In the data rows, the value 500 means zero.
The table, row by row:
[653, 569, 426, 585, 278, 686, 586, 333, 462, 607, 592, 628, 492, 305, 400, 338, 207, 347, 434, 312, 325, 271, 421, 176]
[552, 372, 508, 561, 593, 469, 506, 564, 427, 379, 492, 597, 626, 405, 590, 271, 620, 278, 350, 560, 498, 557, 439, 587]
[315, 639, 613, 698, 239, 600, 499, 525, 674, 606, 497, 256, 504, 483, 543, 640, 523, 561, 505, 478, 456, 437, 542, 506]
[481, 429, 728, 330, 568, 426, 523, 715, 436, 765, 525, 392, 591, 394, 352, 649, 371, 628, 510, 381, 210, 466, 569, 537]
[713, 606, 435, 219, 463, 380, 174, 423, 318, 987, 391, 273, 236, 319, 504, 763, 389, 628, 247, 451, 371, 578, 624, 598]
[503, 543, 466, 588, 479, 618, 506, 505, 628, 414, 650, 528, 474, 541, 554, 427, 503, 582, 611, 702, 605, 482, 365, 538]
[291, 613, 464, 795, 195, 569, 618, 265, 625, 431, 511, 444, 462, 441, 503, 450, 460, 479, 360, 483, 547, 353, 573, 331]
[503, 480, 670, 270, 514, 304, 368, 486, 370, 667, 423, 361, 466, 389, 432, 614, 379, 574, 472, 376, 256, 416, 596, 521]
[413, 369, 416, 603, 472, 161, 430, 630, 476, 322, 532, 691, 678, 336, 432, 319, 483, 298, 524, 542, 551, 620, 613, 629]
[674, 640, 501, 365, 367, 615, 403, 427, 417, 735, 520, 509, 452, 355, 495, 501, 267, 418, 498, 384, 329, 402, 461, 419]
[621, 576, 413, 581, 277, 654, 669, 346, 442, 573, 578, 644, 558, 292, 378, 346, 270, 369, 364, 352, 381, 317, 503, 234]
[529, 309, 519, 506, 629, 430, 458, 615, 485, 412, 272, 451, 477, 526, 567, 392, 646, 398, 430, 406, 587, 459, 495, 482]
[370, 472, 683, 230, 548, 313, 375, 501, 367, 644, 472, 398, 535, 387, 369, 540, 376, 578, 486, 345, 183, 391, 543, 512]
[595, 564, 547, 413, 446, 306, 402, 464, 354, 640, 462, 487, 585, 349, 558, 579, 443, 414, 349, 507, 364, 527, 566, 630]
[288, 355, 564, 394, 606, 124, 393, 706, 539, 467, 516, 554, 545, 445, 303, 443, 373, 473, 709, 398, 459, 470, 704, 531]
[451, 421, 441, 526, 505, 224, 441, 629, 571, 399, 516, 611, 546, 406, 464, 395, 468, 348, 580, 499, 565, 571, 611, 595]
[738, 688, 583, 340, 347, 506, 356, 455, 418, 802, 437, 386, 416, 377, 466, 680, 256, 458, 423, 382, 340, 323, 557, 454]
[521, 558, 564, 586, 485, 546, 535, 579, 420, 365, 689, 795, 684, 467, 514, 376, 473, 566, 462, 556, 500, 687, 411, 755]
[343, 431, 582, 448, 522, 432, 581, 417, 427, 485, 552, 588, 583, 364, 344, 344, 380, 507, 443, 365, 316, 417, 552, 376]
[581, 656, 531, 492, 441, 620, 515, 539, 402, 499, 706, 670, 592, 437, 506, 415, 377, 557, 547, 496, 453, 551, 366, 563]
[526, 496, 354, 724, 351, 648, 756, 315, 591, 475, 527, 450, 453, 441, 443, 403, 392, 524, 454, 621, 575, 302, 526, 345]
[540, 606, 526, 269, 561, 448, 479, 644, 342, 629, 504, 491, 735, 402, 558, 507, 468, 353, 459, 450, 376, 495, 488, 641]
[484, 408, 420, 502, 486, 402, 404, 498, 427, 578, 611, 644, 538, 334, 497, 341, 514, 375, 326, 506, 459, 716, 503, 587]
[608, 553, 386, 526, 232, 822, 534, 466, 741, 441, 618, 452, 392, 485, 545, 365, 309, 424, 796, 680, 592, 274, 246, 396]
[470, 423, 409, 556, 493, 344, 473, 565, 663, 383, 515, 455, 419, 499, 456, 520, 461, 449, 690, 602, 654, 435, 554, 555]
[711, 611, 450, 178, 456, 362, 208, 431, 296, 999, 422, 258, 267, 349, 476, 784, 424, 618, 266, 451, 398, 592, 583, 570]
[363, 476, 710, 245, 534, 322, 358, 543, 369, 583, 456, 437, 517, 414, 382, 518, 388, 538, 476, 369, 184, 451, 577, 498]
[589, 575, 477, 548, 428, 459, 627, 311, 465, 645, 452, 474, 516, 349, 445, 562, 403, 501, 261, 473, 421, 288, 612, 381]
[522, 589, 519, 551, 518, 404, 442, 642, 492, 357, 654, 701, 565, 507, 478, 417, 457, 627, 640, 519, 600, 633, 475, 657]
[580, 655, 541, 460, 483, 549, 469, 500, 408, 567, 591, 564, 596, 486, 527, 560, 464, 619, 458, 529, 418, 575, 443, 697]
[596, 508, 605, 349, 544, 513, 567, 736, 385, 726, 603, 442, 708, 410, 533, 599, 468, 532, 486, 475, 352, 494, 512, 637]
[576, 476, 490, 384, 506, 267, 350, 570, 527, 560, 402, 409, 469, 447, 443, 625, 427, 477, 567, 452, 529, 462, 658, 555]
[591, 612, 425, 350, 437, 639, 270, 436, 435, 624, 530, 569, 506, 486, 422, 398, 444, 670, 547, 590, 474, 714, 335, 484]
[542, 593, 448, 609, 400, 717, 569, 520, 661, 361, 673, 553, 527, 576, 612, 405, 489, 646, 674, 767, 617, 496, 273, 649]
[530, 644, 556, 199, 589, 429, 438, 673, 267, 695, 498, 532, 714, 358, 578, 602, 487, 391, 418, 439, 376, 447, 500, 650]
[314, 637, 570, 648, 260, 553, 464, 490, 621, 558, 476, 319, 470, 466, 507, 612, 476, 562, 577, 468, 471, 429, 516, 532]
[506, 516, 389, 684, 374, 623, 724, 329, 648, 456, 558, 473, 462, 442, 493, 382, 435, 488, 434, 626, 565, 238, 508, 366]
[648, 592, 474, 291, 449, 444, 301, 382, 409, 790, 361, 336, 418, 430, 477, 636, 433, 547, 446, 513, 355, 498, 499, 436]
[578, 520, 585, 558, 590, 653, 508, 526, 434, 457, 551, 614, 561, 526, 590, 390, 636, 570, 417, 501, 525, 575, 364, 614]
[316, 698, 543, 607, 243, 510, 377, 349, 630, 608, 405, 228, 423, 460, 545, 676, 459, 518, 479, 481, 445, 355, 555, 499]
[615, 432, 591, 541, 478, 413, 568, 656, 401, 585, 581, 530, 752, 265, 465, 430, 473, 416, 401, 497, 348, 628, 545, 696]
[502, 516, 387, 304, 570, 516, 347, 587, 321, 700, 548, 576, 515, 401, 538, 460, 462, 437, 405, 474, 496, 680, 476, 519]
[656, 542, 340, 358, 376, 598, 244, 430, 352, 846, 606, 555, 282, 277, 437, 444, 314, 435, 407, 374, 356, 647, 401, 366]
[202, 620, 507, 571, 393, 566, 444, 499, 527, 414, 525, 499, 638, 414, 609, 448, 511, 391, 529, 510, 517, 443, 441, 560]
[622, 592, 514, 443, 440, 466, 530, 349, 404, 697, 401, 410, 489, 411, 453, 672, 390, 543, 322, 443, 352, 313, 616, 453]
[405, 532, 430, 458, 551, 517, 665, 595, 318, 541, 570, 672, 763, 346, 521, 321, 424, 367, 349, 463, 422, 443, 518, 491]
[229, 643, 420, 489, 173, 590, 214, 224, 636, 530, 374, 341, 396, 459, 424, 479, 509, 493, 580, 549, 516, 552, 424, 358]
[582, 404, 418, 294, 567, 628, 273, 378, 401, 659, 244, 382, 468, 470, 494, 384, 616, 427, 444, 486, 481, 541, 326, 377]
[620, 646, 559, 514, 421, 655, 486, 558, 431, 473, 717, 747, 582, 433, 488, 390, 327, 572, 578, 479, 412, 579, 305, 562]
[629, 628, 594, 513, 533, 555, 569, 610, 439, 689, 709, 497, 626, 459, 477, 623, 499, 747, 540, 486, 384, 552, 523, 662]
[639, 554, 410, 320, 394, 599, 272, 474, 389, 794, 555, 533, 315, 362, 463, 461, 324, 490, 463, 410, 418, 594, 441, 415]
[526, 607, 485, 586, 564, 417, 410, 636, 479, 384, 664, 717, 605, 521, 439, 436, 497, 649, 604, 547, 621, 602, 518, 687]
[256, 365, 614, 349, 574, 157, 423, 643, 487, 420, 516, 585, 543, 430, 297, 372, 402, 513, 654, 351, 336, 448, 617, 482]
[516, 606, 540, 286, 500, 668, 474, 684, 341, 578, 580, 714, 727, 391, 536, 320, 303, 217, 564, 399, 397, 482, 339, 507]
[358, 367, 563, 486, 511, 358, 520, 576, 396, 392, 570, 715, 665, 305, 439, 257, 487, 354, 425, 456, 362, 654, 498, 569]
[442, 344, 432, 609, 490, 134, 414, 620, 523, 310, 522, 761, 620, 360, 480, 335, 434, 245, 548, 510, 553, 642, 595, 607]
[517, 466, 465, 448, 477, 295, 415, 598, 539, 464, 455, 617, 479, 422, 394, 435, 307, 355, 670, 436, 588, 479, 592, 476]
[581, 633, 463, 513, 519, 621, 401, 533, 379, 564, 734, 696, 486, 468, 494, 460, 466, 701, 430, 568, 524, 766, 394, 645]
[593, 369, 410, 391, 610, 586, 289, 475, 381, 742, 421, 456, 322, 417, 581, 454, 647, 466, 220, 412, 507, 660, 442, 484]
[637, 601, 457, 548, 287, 715, 622, 374, 431, 572, 581, 614, 483, 295, 380, 354, 239, 377, 412, 376, 366, 358, 484, 289]
[548, 506, 364, 582, 466, 584, 545, 363, 456, 700, 529, 519, 375, 342, 443, 455, 439, 506, 272, 451, 453, 480, 582, 378]
[439, 593, 529, 455, 576, 578, 494, 672, 337, 445, 656, 746, 791, 463, 577, 379, 516, 471, 525, 526, 496, 592, 353, 679]
[525, 444, 466, 594, 474, 289, 551, 540, 570, 427, 451, 546, 497, 410, 403, 453, 439, 462, 483, 470, 553, 447, 661, 408]
[465, 695, 546, 439, 577, 651, 531, 723, 344, 414, 748, 833, 799, 508, 548, 299, 476, 570, 501, 568, 495, 700, 304, 728]
[650, 363, 616, 503, 679, 627, 504, 600, 429, 684, 385, 322, 556, 494, 620, 543, 691, 450, 335, 441, 430, 430, 441, 539]
[483, 569, 466, 224, 591, 528, 361, 564, 351, 621, 468, 565, 700, 422, 469, 391, 480, 390, 501, 518, 424, 586, 399, 501]
[599, 567, 549, 448, 458, 314, 416, 493, 363, 653, 440, 443, 580, 355, 541, 536, 457, 411, 379, 505, 413, 498, 583, 601]
[165, 632, 515, 554, 341, 557, 458, 562, 519, 444, 545, 495, 636, 434, 564, 385, 531, 327, 536, 471, 516, 477, 463, 563]
[549, 470, 461, 545, 393, 494, 479, 516, 421, 463, 592, 732, 640, 330, 491, 283, 327, 243, 454, 459, 426, 574, 432, 504]
[386, 422, 550, 310, 545, 426, 381, 499, 413, 575, 481, 525, 551, 440, 372, 372, 451, 519, 561, 419, 363, 540, 487, 402]
[192, 562, 506, 714, 269, 342, 365, 466, 764, 324, 457, 430, 437, 477, 463, 516, 465, 421, 641, 521, 686, 450, 618, 496]
[595, 560, 441, 574, 351, 592, 620, 329, 464, 549, 528, 632, 498, 346, 426, 385, 268, 400, 439, 390, 407, 325, 498, 315]
[497, 422, 415, 556, 469, 317, 487, 590, 739, 372, 503, 457, 444, 507, 464, 524, 466, 452, 754, 633, 679, 404, 591, 529]
[314, 624, 442, 751, 183, 567, 575, 306, 650, 417, 483, 410, 485, 440, 488, 426, 443, 440, 450, 470, 517, 403, 537, 356]
[520, 527, 333, 434, 349, 668, 403, 400, 721, 581, 480, 296, 371, 510, 466, 408, 508, 528, 727, 800, 597, 452, 298, 445]
[177, 685, 566, 438, 407, 577, 444, 596, 477, 402, 558, 574, 762, 393, 618, 413, 539, 286, 558, 495, 508, 478, 400, 614]
[362, 452, 536, 280, 490, 441, 278, 471, 389, 605, 436, 448, 526, 440, 301, 365, 418, 533, 559, 428, 332, 579, 439, 381]
[519, 441, 383, 626, 453, 362, 640, 444, 523, 504, 480, 590, 469, 362, 342, 439, 427, 429, 392, 455, 556, 386, 705, 356]
[550, 589, 453, 452, 510, 549, 376, 494, 394, 632, 689, 667, 449, 465, 492, 432, 486, 673, 395, 538, 534, 749, 404, 613]
[520, 613, 539, 324, 501, 649, 453, 682, 322, 577, 571, 729, 742, 363, 506, 340, 313, 254, 563, 436, 419, 489, 354, 502]
[277, 536, 497, 642, 331, 258, 336, 531, 725, 333, 407, 456, 451, 481, 466, 537, 461, 433, 686, 484, 668, 444, 662, 518]
[562, 583, 383, 589, 281, 638, 638, 334, 430, 590, 561, 598, 462, 325, 430, 385, 273, 465, 365, 413, 388, 331, 548, 302]
[441, 323, 418, 597, 475, 93, 432, 709, 523, 295, 518, 754, 693, 278, 437, 301, 465, 190, 569, 578, 560, 631, 605, 652]
[623, 639, 426, 505, 380, 464, 650, 301, 406, 723, 457, 400, 452, 360, 437, 554, 374, 563, 239, 446, 330, 308, 630, 332]
[574, 523, 475, 405, 521, 161, 375, 611, 545, 561, 400, 421, 495, 401, 416, 643, 410, 508, 582, 456, 583, 441, 706, 569]
[711, 641, 652, 499, 523, 596, 561, 720, 430, 790, 726, 483, 690, 477, 431, 684, 420, 789, 475, 537, 357, 598, 502, 711]
[407, 415, 482, 308, 550, 437, 325, 501, 398, 706, 555, 503, 399, 376, 354, 465, 450, 553, 433, 423, 343, 677, 495, 455]
[585, 424, 540, 489, 513, 737, 514, 482, 409, 561, 389, 525, 523, 496, 609, 384, 532, 356, 415, 416, 469, 412, 338, 406]
[565, 445, 473, 437, 408, 301, 355, 654, 574, 518, 477, 618, 489, 374, 365, 436, 264, 341, 687, 422, 560, 444, 590, 408]
[637, 528, 478, 263, 466, 503, 338, 491, 466, 827, 398, 321, 497, 402, 337, 558, 452, 573, 524, 517, 336, 616, 470, 434]
[219, 424, 714, 272, 663, 437, 443, 653, 329, 462, 587, 691, 770, 362, 427, 308, 454, 399, 551, 366, 286, 498, 482, 551]
[516, 593, 551, 281, 491, 646, 500, 681, 325, 555, 595, 721, 736, 319, 539, 353, 294, 264, 560, 381, 418, 474, 365, 519]
[415, 547, 421, 492, 528, 561, 705, 555, 311, 482, 584, 717, 805, 283, 516, 297, 435, 295, 315, 459, 395, 443, 460, 449]
[637, 636, 665, 513, 515, 636, 568, 667, 408, 647, 715, 588, 695, 496, 488, 556, 466, 766, 500, 559, 456, 643, 455, 718]
[494, 589, 499, 321, 457, 721, 447, 593, 330, 542, 598, 708, 711, 349, 486, 365, 264, 291, 583, 408, 372, 447, 366, 439]
[584, 504, 453, 499, 380, 578, 456, 526, 427, 493, 553, 720, 585, 339, 467, 257, 298, 290, 510, 452, 415, 519, 421, 483]
[573, 443, 448, 493, 444, 281, 391, 668, 576, 449, 499, 629, 457, 407, 400, 467, 313, 339, 663, 391, 557, 434, 610, 467]
[504, 353, 591, 430, 691, 641, 524, 650, 362, 491, 358, 587, 638, 473, 663, 367, 686, 331, 380, 430, 502, 471, 353, 564]
[583, 436, 531, 527, 625, 662, 499, 515, 423, 438, 445, 551, 559, 538, 615, 371, 715, 472, 402, 459, 529, 479, 364, 570]
[469, 419, 433, 643, 384, 616, 498, 524, 719, 313, 595, 526, 564, 430, 581, 308, 502, 374, 638, 766, 652, 471, 328, 603]
[399, 417, 707, 270, 521, 522, 403, 575, 346, 534, 581, 661, 583, 332, 361, 283, 212, 419, 611, 237, 181, 441, 438, 343]
[595, 557, 489, 228, 458, 547, 321, 496, 393, 857, 393, 322, 498, 405, 371, 571, 417, 604, 495, 550, 375, 578, 473, 436]
Each row is a mix of 2 hidden patterns, all the same size, taken from one set. Each row also carries a little noise. Patterns get numbers from 0 up, as they first appear below.
Rows drawn again from the table, each followed by the numbers of its patterns, largest weight first:
[674, 640, 501, 365, 367, 615, 403, 427, 417, 735, 520, 509, 452, 355, 495, 501, 267, 418, 498, 384, 329, 402, 461, 419] 0 1
[494, 589, 499, 321, 457, 721, 447, 593, 330, 542, 598, 708, 711, 349, 486, 365, 264, 291, 583, 408, 372, 447, 366, 439] 0 2
[517, 466, 465, 448, 477, 295, 415, 598, 539, 464, 455, 617, 479, 422, 394, 435, 307, 355, 670, 436, 588, 479, 592, 476] 3 0
[192, 562, 506, 714, 269, 342, 365, 466, 764, 324, 457, 430, 437, 477, 463, 516, 465, 421, 641, 521, 686, 450, 618, 496] 4 3
[653, 569, 426, 585, 278, 686, 586, 333, 462, 607, 592, 628, 492, 305, 400, 338, 207, 347, 434, 312, 325, 271, 421, 176] 0 5
[219, 424, 714, 272, 663, 437, 443, 653, 329, 462, 587, 691, 770, 362, 427, 308, 454, 399, 551, 366, 286, 498, 482, 551] 6 2
[362, 452, 536, 280, 490, 441, 278, 471, 389, 605, 436, 448, 526, 440, 301, 365, 418, 533, 559, 428, 332, 579, 439, 381] 7 6
[504, 353, 591, 430, 691, 641, 524, 650, 362, 491, 358, 587, 638, 473, 663, 367, 686, 331, 380, 430, 502, 471, 353, 564] 8 2
[540, 606, 526, 269, 561, 448, 479, 644, 342, 629, 504, 491, 735, 402, 558, 507, 468, 353, 459, 450, 376, 495, 488, 641] 2 1
[481, 429, 728, 330, 568, 426, 523, 715, 436, 765, 525, 392, 591, 394, 352, 649, 371, 628, 510, 381, 210, 466, 569, 537] 9 6
[711, 611, 450, 178, 456, 362, 208, 431, 296, 999, 422, 258, 267, 349, 476, 784, 424, 618, 266, 451, 398, 592, 583, 570] 1 10
[573, 443, 448, 493, 444, 281, 391, 668, 576, 449, 499, 629, 457, 407, 400, 467, 313, 339, 663, 391, 557, 434, 610, 467] 3 0
[506, 516, 389, 684, 374, 623, 724, 329, 648, 456, 558, 473, 462, 442, 493, 382, 435, 488, 434, 626, 565, 238, 508, 366] 5 11
[470, 423, 409, 556, 493, 344, 473, 565, 663, 383, 515, 455, 419, 499, 456, 520, 461, 449, 690, 602, 654, 435, 554, 555] 3 11
[552, 372, 508, 561, 593, 469, 506, 564, 427, 379, 492, 597, 626, 405, 590, 271, 620, 278, 350, 560, 498, 557, 439, 587] 12 8
[503, 543, 466, 588, 479, 618, 506, 505, 628, 414, 650, 528, 474, 541, 554, 427, 503, 582, 611, 702, 605, 482, 365, 538] 11 13
[277, 536, 497, 642, 331, 258, 336, 531, 725, 333, 407, 456, 451, 481, 466, 537, 461, 433, 686, 484, 668, 444, 662, 518] 3 4
[599, 567, 549, 448, 458, 314, 416, 493, 363, 653, 440, 443, 580, 355, 541, 536, 457, 411, 379, 505, 413, 498, 583, 601] 1 12
[291, 613, 464, 795, 195, 569, 618, 265, 625, 431, 511, 444, 462, 441, 503, 450, 460, 479, 360, 483, 547, 353, 573, 331] 4 5
[583, 436, 531, 527, 625, 662, 499, 515, 423, 438, 445, 551, 559, 538, 615, 371, 715, 472, 402, 459, 529, 479, 364, 570] 8 13
[529, 309, 519, 506, 629, 430, 458, 615, 485, 412, 272, 451, 477, 526, 567, 392, 646, 398, 430, 406, 587, 459, 495, 482] 8 3
[516, 606, 540, 286, 500, 668, 474, 684, 341, 578, 580, 714, 727, 391, 536, 320, 303, 217, 564, 399, 397, 482, 339, 507] 2 0
[574, 523, 475, 405, 521, 161, 375, 611, 545, 561, 400, 421, 495, 401, 416, 643, 410, 508, 582, 456, 583, 441, 706, 569] 3 1
[621, 576, 413, 581, 277, 654, 669, 346, 442, 573, 578, 644, 558, 292, 378, 346, 270, 369, 364, 352, 381, 317, 503, 234] 5 0
[650, 363, 616, 503, 679, 627, 504, 600, 429, 684, 385, 322, 556, 494, 620, 543, 691, 450, 335, 441, 430, 430, 441, 539] 8 9
[497, 422, 415, 556, 469, 317, 487, 590, 739, 372, 503, 457, 444, 507, 464, 524, 466, 452, 754, 633, 679, 404, 591, 529] 3 11
[549, 470, 461, 545, 393, 494, 479, 516, 421, 463, 592, 732, 640, 330, 491, 283, 327, 243, 454, 459, 426, 574, 432, 504] 12 0
[484, 408, 420, 502, 486, 402, 404, 498, 427, 578, 611, 644, 538, 334, 497, 341, 514, 375, 326, 506, 459, 716, 503, 587] 12 10
[520, 527, 333, 434, 349, 668, 403, 400, 721, 581, 480, 296, 371, 510, 466, 408, 508, 528, 727, 800, 597, 452, 298, 445] 11 7
[593, 369, 410, 391, 610, 586, 289, 475, 381, 742, 421, 456, 322, 417, 581, 454, 647, 466, 220, 412, 507, 660, 442, 484] 10 8
[629, 628, 594, 513, 533, 555, 569, 610, 439, 689, 709, 497, 626, 459, 477, 623, 499, 747, 540, 486, 384, 552, 523, 662] 9 13
[202, 620, 507, 571, 393, 566, 444, 499, 527, 414, 525, 499, 638, 414, 609, 448, 511, 391, 529, 510, 517, 443, 441, 560] 4 2
[738, 688, 583, 340, 347, 506, 356, 455, 418, 802, 437, 386, 416, 377, 466, 680, 256, 458, 423, 382, 340, 323, 557, 454] 1 0
[177, 685, 566, 438, 407, 577, 444, 596, 477, 402, 558, 574, 762, 393, 618, 413, 539, 286, 558, 495, 508, 478, 400, 614] 2 4
[578, 520, 585, 558, 590, 653, 508, 526, 434, 457, 551, 614, 561, 526, 590, 390, 636, 570, 417, 501, 525, 575, 364, 614] 13 8
[562, 583, 383, 589, 281, 638, 638, 334, 430, 590, 561, 598, 462, 325, 430, 385, 273, 465, 365, 413, 388, 331, 548, 302] 5 0
[656, 542, 340, 358, 376, 598, 244, 430, 352, 846, 606, 555, 282, 277, 437, 444, 314, 435, 407, 374, 356, 647, 401, 366] 10 0
[256, 365, 614, 349, 574, 157, 423, 643, 487, 420, 516, 585, 543, 430, 297, 372, 402, 513, 654, 351, 336, 448, 617, 482] 6 3
[526, 607, 485, 586, 564, 417, 410, 636, 479, 384, 664, 717, 605, 521, 439, 436, 497, 649, 604, 547, 621, 602, 518, 687] 13 3
[439, 593, 529, 455, 576, 578, 494, 672, 337, 445, 656, 746, 791, 463, 577, 379, 516, 471, 525, 526, 496, 592, 353, 679] 2 13
[582, 404, 418, 294, 567, 628, 273, 378, 401, 659, 244, 382, 468, 470, 494, 384, 616, 427, 444, 486, 481, 541, 326, 377] 7 8
[519, 441, 383, 626, 453, 362, 640, 444, 523, 504, 480, 590, 469, 362, 342, 439, 427, 429, 392, 455, 556, 386, 705, 356] 5 3
[581, 633, 463, 513, 519, 621, 401, 533, 379, 564, 734, 696, 486, 468, 494, 460, 466, 701, 430, 568, 524, 766, 394, 645] 13 10
[713, 606, 435, 219, 463, 380, 174, 423, 318, 987, 391, 273, 236, 319, 504, 763, 389, 628, 247, 451, 371, 578, 624, 598] 1 10
[565, 445, 473, 437, 408, 301, 355, 654, 574, 518, 477, 618, 489, 374, 365, 436, 264, 341, 687, 422, 560, 444, 590, 408] 3 0
[584, 504, 453, 499, 380, 578, 456, 526, 427, 493, 553, 720, 585, 339, 467, 257, 298, 290, 510, 452, 415, 519, 421, 483] 0 12
[637, 528, 478, 263, 466, 503, 338, 491, 466, 827, 398, 321, 497, 402, 337, 558, 452, 573, 524, 517, 336, 616, 470, 434] 7 9
[595, 560, 441, 574, 351, 592, 620, 329, 464, 549, 528, 632, 498, 346, 426, 385, 268, 400, 439, 390, 407, 325, 498, 315] 5 0
[581, 656, 531, 492, 441, 620, 515, 539, 402, 499, 706, 670, 592, 437, 506, 415, 377, 557, 547, 496, 453, 551, 366, 563] 13 0
[595, 557, 489, 228, 458, 547, 321, 496, 393, 857, 393, 322, 498, 405, 371, 571, 417, 604, 495, 550, 375, 578, 473, 436] 7 9
[503, 480, 670, 270, 514, 304, 368, 486, 370, 667, 423, 361, 466, 389, 432, 614, 379, 574, 472, 376, 256, 416, 596, 521] 1 6
[615, 432, 591, 541, 478, 413, 568, 656, 401, 585, 581, 530, 752, 265, 465, 430, 473, 416, 401, 497, 348, 628, 545, 696] 12 9
[469, 419, 433, 643, 384, 616, 498, 524, 719, 313, 595, 526, 564, 430, 581, 308, 502, 374, 638, 766, 652, 471, 328, 603] 11 12
[596, 508, 605, 349, 544, 513, 567, 736, 385, 726, 603, 442, 708, 410, 533, 599, 468, 532, 486, 475, 352, 494, 512, 637] 9 2
[315, 639, 613, 698, 239, 600, 499, 525, 674, 606, 497, 256, 504, 483, 543, 640, 523, 561, 505, 478, 456, 437, 542, 506] 4 9
[451, 421, 441, 526, 505, 224, 441, 629, 571, 399, 516, 611, 546, 406, 464, 395, 468, 348, 580, 499, 565, 571, 611, 595] 3 12
[516, 593, 551, 281, 491, 646, 500, 681, 325, 555, 595, 721, 736, 319, 539, 353, 294, 264, 560, 381, 418, 474, 365, 519] 2 0
[622, 592, 514, 443, 440, 466, 530, 349, 404, 697, 401, 410, 489, 411, 453, 672, 390, 543, 322, 443, 352, 313, 616, 453] 1 5
[585, 424, 540, 489, 513, 737, 514, 482, 409, 561, 389, 525, 523, 496, 609, 384, 532, 356, 415, 416, 469, 412, 338, 406] 8 0
[522, 589, 519, 551, 518, 404, 442, 642, 492, 357, 654, 701, 565, 507, 478, 417, 457, 627, 640, 519, 600, 633, 475, 657] 13 3
[314, 624, 442, 751, 183, 567, 575, 306, 650, 417, 483, 410, 485, 440, 488, 426, 443, 440, 450, 470, 517, 403, 537, 356] 4 5
[316, 698, 543, 607, 243, 510, 377, 349, 630, 608, 405, 228, 423, 460, 545, 676, 459, 518, 479, 481, 445, 355, 555, 499] 4 1
[589, 575, 477, 548, 428, 459, 627, 311, 465, 645, 452, 474, 516, 349, 445, 562, 403, 501, 261, 473, 421, 288, 612, 381] 5 1
[229, 643, 420, 489, 173, 590, 214, 224, 636, 530, 374, 341, 396, 459, 424, 479, 509, 493, 580, 549, 516, 552, 424, 358] 4 7
[465, 695, 546, 439, 577, 651, 531, 723, 344, 414, 748, 833, 799, 508, 548, 299, 476, 570, 501, 568, 495, 700, 304, 728] 13 2
[711, 641, 652, 499, 523, 596, 561, 720, 430, 790, 726, 483, 690, 477, 431, 684, 420, 789, 475, 537, 357, 598, 502, 711] 9 13
[525, 444, 466, 594, 474, 289, 551, 540, 570, 427, 451, 546, 497, 410, 403, 453, 439, 462, 483, 470, 553, 447, 661, 408] 3 5
[407, 415, 482, 308, 550, 437, 325, 501, 398, 706, 555, 503, 399, 376, 354, 465, 450, 553, 433, 423, 343, 677, 495, 455] 10 6
[608, 553, 386, 526, 232, 822, 534, 466, 741, 441, 618, 452, 392, 485, 545, 365, 309, 424, 796, 680, 592, 274, 246, 396] 11 0
[580, 655, 541, 460, 483, 549, 469, 500, 408, 567, 591, 564, 596, 486, 527, 560, 464, 619, 458, 529, 418, 575, 443, 697] 13 1
[521, 558, 564, 586, 485, 546, 535, 579, 420, 365, 689, 795, 684, 467, 514, 376, 473, 566, 462, 556, 500, 687, 411, 755] 13 12
[358, 367, 563, 486, 511, 358, 520, 576, 396, 392, 570, 715, 665, 305, 439, 257, 487, 354, 425, 456, 362, 654, 498, 569] 12 6
[370, 472, 683, 230, 548, 313, 375, 501, 367, 644, 472, 398, 535, 387, 369, 540, 376, 578, 486, 345, 183, 391, 543, 512] 6 1
[530, 644, 556, 199, 589, 429, 438, 673, 267, 695, 498, 532, 714, 358, 578, 602, 487, 391, 418, 439, 376, 447, 500, 650] 2 1
[550, 589, 453, 452, 510, 549, 376, 494, 394, 632, 689, 667, 449, 465, 492, 432, 486, 673, 395, 538, 534, 749, 404, 613] 13 10
[405, 532, 430, 458, 551, 517, 665, 595, 318, 541, 570, 672, 763, 346, 521, 321, 424, 367, 349, 463, 422, 443, 518, 491] 2 5
[441, 323, 418, 597, 475, 93, 432, 709, 523, 295, 518, 754, 693, 278, 437, 301, 465, 190, 569, 578, 560, 631, 605, 652] 12 3
[542, 593, 448, 609, 400, 717, 569, 520, 661, 361, 673, 553, 527, 576, 612, 405, 489, 646, 674, 767, 617, 496, 273, 649] 11 13
[637, 601, 457, 548, 287, 715, 622, 374, 431, 572, 581, 614, 483, 295, 380, 354, 239, 377, 412, 376, 366, 358, 484, 289] 0 5
[623, 639, 426, 505, 380, 464, 650, 301, 406, 723, 457, 400, 452, 360, 437, 554, 374, 563, 239, 446, 330, 308, 630, 332] 5 1
[548, 506, 364, 582, 466, 584, 545, 363, 456, 700, 529, 519, 375, 342, 443, 455, 439, 506, 272, 451, 453, 480, 582, 378] 5 10
[165, 632, 515, 554, 341, 557, 458, 562, 519, 444, 545, 495, 636, 434, 564, 385, 531, 327, 536, 471, 516, 477, 463, 563] 4 2
[526, 496, 354, 724, 351, 648, 756, 315, 591, 475, 527, 450, 453, 441, 443, 403, 392, 524, 454, 621, 575, 302, 526, 345] 5 11
[637, 636, 665, 513, 515, 636, 568, 667, 408, 647, 715, 588, 695, 496, 488, 556, 466, 766, 500, 559, 456, 643, 455, 718] 13 9
[520, 613, 539, 324, 501, 649, 453, 682, 322, 577, 571, 729, 742, 363, 506, 340, 313, 254, 563, 436, 419, 489, 354, 502] 2 0
[288, 355, 564, 394, 606, 124, 393, 706, 539, 467, 516, 554, 545, 445, 303, 443, 373, 473, 709, 398, 459, 470, 704, 531] 3 6
[483, 569, 466, 224, 591, 528, 361, 564, 351, 621, 468, 565, 700, 422, 469, 391, 480, 390, 501, 518, 424, 586, 399, 501] 2 7
[413, 369, 416, 603, 472, 161, 430, 630, 476, 322, 532, 691, 678, 336, 432, 319, 483, 298, 524, 542, 551, 620, 613, 629] 12 3
[620, 646, 559, 514, 421, 655, 486, 558, 431, 473, 717, 747, 582, 433, 488, 390, 327, 572, 578, 479, 412, 579, 305, 562] 13 0
[386, 422, 550, 310, 545, 426, 381, 499, 413, 575, 481, 525, 551, 440, 372, 372, 451, 519, 561, 419, 363, 540, 487, 402] 6 7
